Look-ups in named tables: a row name and a column name give one cell, copied from the table.

mog =
,goru,menufor,kov,rumo,nebedak,zakarek,kat
nelos,4703,3717,4630,2658,3569,4901,2947
mur,4635,4960,3906,3717,4307,5304,5728
mefigon,8211,4651,1746,4325,5249,4881,6487
luro,6784,4840,3872,3292,4369,3717,4587
bedoz,7258,1899,3717,2835,3717,3717,5786

kat of mur is 5728
kat of nelos is 2947
nebedak of bedoz is 3717
goru of bedoz is 7258
menufor of nelos is 3717
kat of bedoz is 5786
nebedak of nelos is 3569
menufor of luro is 4840
zakarek of mefigon is 4881
goru of mefigon is 8211
kov of luro is 3872
rumo of mur is 3717
zakarek of luro is 3717
nebedak of mefigon is 5249
kov of mur is 3906
kat of luro is 4587
zakarek of bedoz is 3717
zakarek of mur is 5304
zakarek of nelos is 4901
rumo of luro is 3292

pak:
columns: mazipi, sodo, sugemoz, mefefu, niz, zer, leg, gan
bises: [25753, -26666, 220, 21797, 13327, 58919, -16968, -25079]
rodipaf: [-36906, 87587, -2056, 27771, -51445, -32240, 17330, 71734]
dop: [-23582, 98049, 14215, -47042, -48488, -63569, 40968, 60612]
tupena: [386, -11461, -15906, 17023, 6783, 21162, -8098, -4644]
tulimuk: [27440, -29379, 7664, -20497, 17176, 11051, -1335, -34529]
fogifi: [-15468, -28199, 27543, 1026, 2037, -457, -21271, -7479]

What is the leg of bises in pak? -16968
What is the sodo of tulimuk in pak? -29379
What is the leg of fogifi in pak? -21271
What is the niz of tupena in pak? 6783
What is the mefefu of tulimuk in pak? -20497
What is the mazipi of bises in pak? 25753
What is the gan of fogifi in pak? -7479
What is the mazipi of tulimuk in pak? 27440
What is the zer of tulimuk in pak? 11051
What is the mefefu of tupena in pak? 17023
What is the sodo of bises in pak? -26666
What is the leg of rodipaf in pak? 17330
What is the sugemoz of dop in pak? 14215
What is the mazipi of tupena in pak? 386

lok =
|  | veket | zup | zad | figu | mugozu | far | kifaza |
|---|---|---|---|---|---|---|---|
| zan | -1.31 | -0.83 | -1.81 | 0.20 | -1.37 | -1.08 | -0.15 |
| lodoz | 0.12 | -0.53 | -1.96 | -1.06 | -0.69 | -0.68 | -1.18 |
| lut | 1.02 | -0.36 | -4.25 | -1.03 | -0.96 | -0.79 | -1.52 |
| bidozug | 3.50 | 1.19 | -1.63 | -6.23 | 1.04 | 0.01 | -4.82 |
| bevem | 2.36 | 0.52 | -1.67 | -4.32 | 0.49 | -0.18 | -3.50 |
| tiv | 2.06 | 0.37 | -1.99 | -3.78 | 0.25 | -0.29 | -3.15 |
| diruder | -1.18 | -0.41 | -1.89 | -0.65 | -1.37 | -1.19 | -0.68 |
| ketiz | -3.92 | -1.96 | 6.76 | 0.74 | 0.10 | -0.20 | 1.36 |
| gorodi | -0.56 | -0.76 | -0.20 | -0.88 | -0.46 | -0.55 | -0.80 |
| vaz | -2.16 | -1.35 | 3.31 | -0.15 | -0.13 | -0.34 | 0.22 |

What is the zup of diruder in lok?
-0.41
What is the figu of tiv in lok?
-3.78
What is the zad of lodoz in lok?
-1.96
What is the zad of diruder in lok?
-1.89
What is the far of vaz in lok?
-0.34
What is the far of ketiz in lok?
-0.20
What is the zup of zan in lok?
-0.83
What is the zup of bidozug in lok?
1.19
What is the zad of bidozug in lok?
-1.63
What is the zad of gorodi in lok?
-0.20
What is the mugozu of ketiz in lok?
0.10
What is the zup of vaz in lok?
-1.35
What is the zad of zan in lok?
-1.81
What is the zup of ketiz in lok?
-1.96
What is the veket of vaz in lok?
-2.16
What is the mugozu of vaz in lok?
-0.13
Which row has the largest figu? ketiz

Table gagog
	lan	rab	did	kem	sagebe	met
sak	-45.3	74.1	64.4	-16.4	35.5	-14.6
fup	-29.8	54.0	48.3	-4.7	29.0	-8.9
mub	-28.8	45.7	43.5	-0.3	26.0	-11.2
tufiz	1.8	-4.9	8.6	17.8	3.7	-3.3
seb	41.1	-34.5	-77.6	-78.8	-50.8	38.0
voti	-32.8	-29.5	-34.7	-39.8	-33.6	-30.5
tek	2.9	-31.3	-56.0	-60.7	-42.3	3.1
dunove	-62.2	-26.5	-11.6	-7.1	-18.8	-59.9

What is the sagebe of sak in gagog?
35.5
What is the kem of mub in gagog?
-0.3
What is the met of tufiz in gagog?
-3.3
What is the sagebe of dunove in gagog?
-18.8
What is the did of fup in gagog?
48.3
What is the kem of dunove in gagog?
-7.1
What is the sagebe of tek in gagog?
-42.3
What is the lan of seb in gagog?
41.1
What is the lan of tek in gagog?
2.9
What is the kem of fup in gagog?
-4.7
What is the rab of fup in gagog?
54.0
What is the kem of seb in gagog?
-78.8
Row with the largest lan: seb

reziba =
fields: gefe, das, fupamib, vudefib, ton, nas, vapuz, kibip
vot: [295, 14, 274, 246, 809, 485, 153, -24]
falugos: [315, 552, 672, -112, 733, -60, -171, -264]
nufo: [99, 180, -199, 269, 151, 485, 446, 615]
tudo: [193, 110, 434, 54, 167, 996, 93, -38]
nuf: [222, 42, 553, 216, -421, 520, 113, -45]
pemitos: [284, 31, 310, 216, 719, 544, 137, -38]
rurarav: [170, -8, 224, 376, -542, 344, 325, 295]
dukas: [228, 382, -46, 315, 455, -584, 311, 469]
dorivu: [143, 193, 200, 204, -275, 416, 264, 312]
zelevof: [196, -38, 463, 293, -600, 572, 198, 61]
gebug: [334, 357, 576, 87, 600, -178, -56, -188]
fati: [212, 422, 109, 160, 456, -194, 205, 319]

What is the ton of zelevof in reziba?
-600
What is the ton of fati in reziba?
456
What is the nas of rurarav in reziba?
344
What is the vudefib of gebug in reziba?
87
What is the gefe of falugos in reziba?
315
What is the vapuz of dukas in reziba?
311

balipe
fields: pavet, losugur, dize, pazefof, kaliket, zag, lan
budif: [66.326, 61.997, 70.764, 50.169, 48.449, 35.580, 77.681]
pama: [65.392, 93.279, 76.230, 33.573, 62.847, 55.513, 68.571]
fezo: [42.226, 30.188, 33.274, 94.777, 60.529, 69.433, 57.109]
dalamo: [47.168, 91.707, 52.972, 44.446, 76.434, 90.381, 41.605]
gunis: [73.198, 45.381, 64.450, 69.010, 52.754, 22.197, 86.901]
tud: [43.541, 68.249, 39.897, 60.165, 77.953, 78.275, 31.482]
duli: [53.674, 35.655, 27.962, 67.058, 81.987, 71.405, 17.287]
datigo: [42.028, 63.038, 67.201, 89.748, 68.603, 63.294, 93.915]
sasik: [68.320, 37.881, 67.199, 57.070, 23.989, 28.239, 78.132]
subuf: [78.204, 64.842, 70.901, 37.658, 46.134, 23.130, 73.959]
zegota: [68.969, 40.104, 36.935, 40.760, 40.863, 43.026, 28.322]
viv: [60.472, 52.336, 37.379, 39.267, 50.446, 68.135, 22.874]
vunubaz: [71.616, 38.748, 48.859, 50.253, 49.453, 35.319, 50.195]
filinu: [63.258, 79.437, 59.126, 38.357, 71.729, 59.631, 47.314]

What is the pavet of fezo in balipe?
42.226
What is the losugur of gunis in balipe?
45.381
What is the lan of budif in balipe?
77.681
What is the losugur of viv in balipe?
52.336
What is the kaliket of sasik in balipe?
23.989
What is the losugur of duli in balipe?
35.655
What is the kaliket of vunubaz in balipe?
49.453
What is the zag of duli in balipe?
71.405
What is the zag of budif in balipe?
35.580
What is the zag of tud in balipe?
78.275
What is the pavet of viv in balipe?
60.472
What is the kaliket of dalamo in balipe?
76.434
What is the losugur of vunubaz in balipe?
38.748
What is the losugur of zegota in balipe?
40.104
What is the lan of subuf in balipe?
73.959
Row with the largest dize: pama

